[[105 108 114 106 119 130 103 112]
 [106 109 115 108 110 130 104 111]
 [145 144 141 145 136 127 146 142]
 [144 141 135 145 138 128 147 139]
 [123 125 124 119 129 127 118 126]] >> 126

[[128 125 126 127 126 126 127 127 125 126 127 125 124 125 127 127]
 [135 120 136 124 120 123 122 132 121 123 135 122 122 123 138 123]
 [126 135 122 135 135 133 135 128 134 134 125 133 132 132 122 134]
 [143 109 138 113 110 111 111 139 110 112 141 109 117 111 143 111]
 [128 132 129 127 131 130 129 130 131 129 129 131 133 130 128 129]
 [141 119 138 122 120 120 121 139 120 121 140 120 128 120 139 121]
 [123 134 126 132 133 134 133 125 133 133 124 134 132 133 123 133]
 [113 149 121 146 149 149 148 117 148 147 116 150 139 148 114 148]
 [133 129 138 126 127 129 127 133 129 129 135 129 132 130 136 128]] >> 128

[[131 117 129 120 142 132 118 130 128 129 142 124 135]
 [118 137 121 139 137 137 137 139 129 125 124 116 127]
 [111 145 124 131 114 128 140 138 126 124 108 133 118]
 [137 133 124 150 133 131 140 122 132 129 127 115 128]
 [136 118 128 129 143 132 122 125 130 130 142 120 135]] >> 135

[[125 128 119 131 133 120 125]
 [127 124 118 134 131 116 127]
 [125 138 127 111 127 144 127]
 [132 119 122 142 132 120 129]
 [143 118 138 147 130 129 139]
 [130 120 122 144 130 102 129]
 [132 121 130 133 130 133 131]
 [139 124 149 134 126 150 142]] >> 142

[[127 135 112 121 130 135 115 110 117 120 126 140 126 132 118]
 [126 141 119 127 144 127 115 122 113 107 123 138 127 129 116]
 [127 135 111 121 130 135 115 110 117 120 125 140 126 132 118]
 [130 140 119 123 142 124 114 121 117 109 120 142 125 127 113]
 [127 134 112 122 130 135 114 110 117 120 126 139 126 132 117]
 [139 131 109 127 127 133 120 116 105 118 122 145 120 130 121]
 [127 135 111 121 130 136 116 111 117 120 125 142 127 131 120]
 [125 133 103 127 129 137 115 118 109 120 125 146 121 130 117]
 [129 137 112 133 136 136 120 121 101 112 127 135 125 132 124]
 [126 135 107 124 130 137 117 115 113 120 125 147 125 131 121]] >> 121

[[115 142 127 124 133 120 145 120 125 115 132 139 141 147]
 [136 132 132 134 101 130 108 126 129 130 133 118 120 110]
 [120 151 129 132 109 119 128 112 127 116 141 129 138 134]
 [144 117 131 131 116 136 109 134 130 138 123 117 114 106]
 [141 114 128 135 127 135 114 136 129 139 123 117 115 107]
 [135 107 126 126 145 136 128 138 132 138 116 125 121 121]
 [114 141 126 123 136 119 145 121 127 117 133 140 143 148]
 [116 122 121 119 157 123 154 128 127 122 123 143 139 154]
 [115 145 126 126 125 119 139 118 123 116 138 134 141 143]
 [139 128 134 135 108 134 112 129 128 133 133 115 117 107]
 [126 117 123 121 149 129 142 134 125 126 123 139 133 139]
 [113 141 128 124 134 119 143 119 127 118 135 137 141 148]] >> 148

[[122 126 119 116 138 137]
 [144 127 122 125 150 127]
 [123 119 142 138 126 150]
 [124 127 131 130 128 132]
 [112 125 138 143 132 134]
 [110 119 133 139 130 130]
 [107 130 121 133 124 128]
 [119 125 115 135 125 131]] >> 131
---
[[128, 128, 127, 128],
 [142, 102, 139, 141],
 [103, 129, 109, 119]] → 142

[133, 157, 128, 139, 138] → 138

[132, 140, 121, 125, 115, 105, 137] → 115

[134, 132, 134, 131, 127, 133, 101] → 127

[[128, 133, 133, 112, 153, 136],
 [141, 115, 119, 135, 145, 111],
 [125, 120, 112, 127, 148, 125]] → 153

[152, 137, 111, 146, 140, 114] → 140

[107, 125, 109, 140, 128] → 128
---
140	127	104	113
150	124	112	132
112	126	154	135
Out: 132

142	121	150	129	114	146
129	138	133	121	131	137
Out: 146

149	123	129	119	112
127	119	126	127	142
Out: 112

139	109	136	130	125
107	154	107	152	142
Out: 125

147	109	110	112	148
118	158	156	152	118
Out: 148

127	117	126	127
116	135	125	132
119	143	150	103
Out: 132

125	149	137	135
113	144	138	125
Out: 135

108	125	107	129	136	158	142
124	157	106	129	136	151	118
147	139	127	110	136	158	123
Out: 118
---
129  108  104  146  146  155
145  133  122  132  116  110
| 110

128  127  128  126  128  150  130
128  128  127  129  130  116  134
125  128  129  128  128  109  135
| 134

129  127  111  130  119
131  149  129  150  139
142  158  124  127  122
| 139

143  154   99  137
118  129  124  134
133  136  117  128
| 134

145  148  148  147  149
145  106  108  106  106
119  131  134  130  132
| 106

130  128  108  139  151
136  125  114  130  140
| 140

129  133  122  137
109  111  158  122
| 122

125  119  120  118  133  127
105  130  120  113  125  132
128  129  127  128  128  129
| 132

101  112  128  112  131  149
119  136  103  119  111  121
105  108  137  115  136  154
| 121

151  116  112  133
146  130  115  143
| 143
---
[[149 115 147 122]
 [153 157 127 138]
 [104 130 123 149]] ⇒ 122, 104

[[124 125 131 123 130]
 [142 138 113 151 118]] ⇒ 130, 142

[144 151 155 114 121 117 132] ⇒ 132, 144

[135 143 132 102 111 133] ⇒ 133, 135

[112 136 153 130] ⇒ 130, 112

[105 124 132 146 149] ⇒ 149, 105

[152 122 134 126 123 125 130] ⇒ 130, 152

[141 128 143 121 142 153] ⇒ 153, 141

[[149 142 144 146]
 [141 141 135 140]
 [150 140 139 150]] ⇒ 146, 150
---
[[133 143 136 123 127 124 120]
 [128 140 156 138 143 141 119]] ⇒ 133, 119

[115 125 149 130 125 124] ⇒ 115, 124

[[140 107 116 116 124 137]
 [135 141 125 135 153 135]
 [155 130 126 139 128 112]] ⇒ 140, 112

[140 121 125 114 104 129] ⇒ 140, 129

[110 129 101 125 157 144 107] ⇒ 110, 107

[122 147 148 132 103] ⇒ 122, 103

[[120 121 128 130 137 120 144]
 [120 122 115 129 131 125 116]
 [115 103 126 139 145 128 137]] ⇒ 120, 137

[142 124 105 125 127] ⇒ 142, 127
---
102  108  124  152  128  147  112
106  115  131  104  125  138  132
123  133  122  129  114  120  120
>> 106

133  120  122  122
125  157  135  135
>> 125

112  128  140  139  113  104
130  128  127  125  127  131
134  128  126  125  131  133
>> 130

130  117  130  138  144  136
129  143  126  125  129  116
140  127  121  119  100  128
>> 129

119  123  154  117  146
140  148  121  144  110
145  121  112  126  142
>> 140

130  129  127  128  132  131
154  118  126  155  100  101
>> 154

143  115  130  136
157  100  131  147
141  146  119  132
>> 157
---
[[120 156 107 128]
 [114 143 113 107]] gives 128

[[129 116 104 120 118]
 [131 137 144 137 129]
 [131 136 157 138 141]] gives 129

[[116 143 155 116 157]
 [118 135 107 116 116]] gives 157

[[110 126 145 107 124 152]
 [152 108 124 149 110 132]] gives 152

[[117 120 105 116 108]
 [135 128 101 127 114]
 [128 127 136 107 119]] gives 114

[[126 125 134 145]
 [ 99 132 117 111]] gives 145

[[146 111 112 138 111]
 [128 126 137 105 118]] gives 111

[[122 121 111 129 128 107 131]
 [146 150 130 109 127 119 149]] gives 131
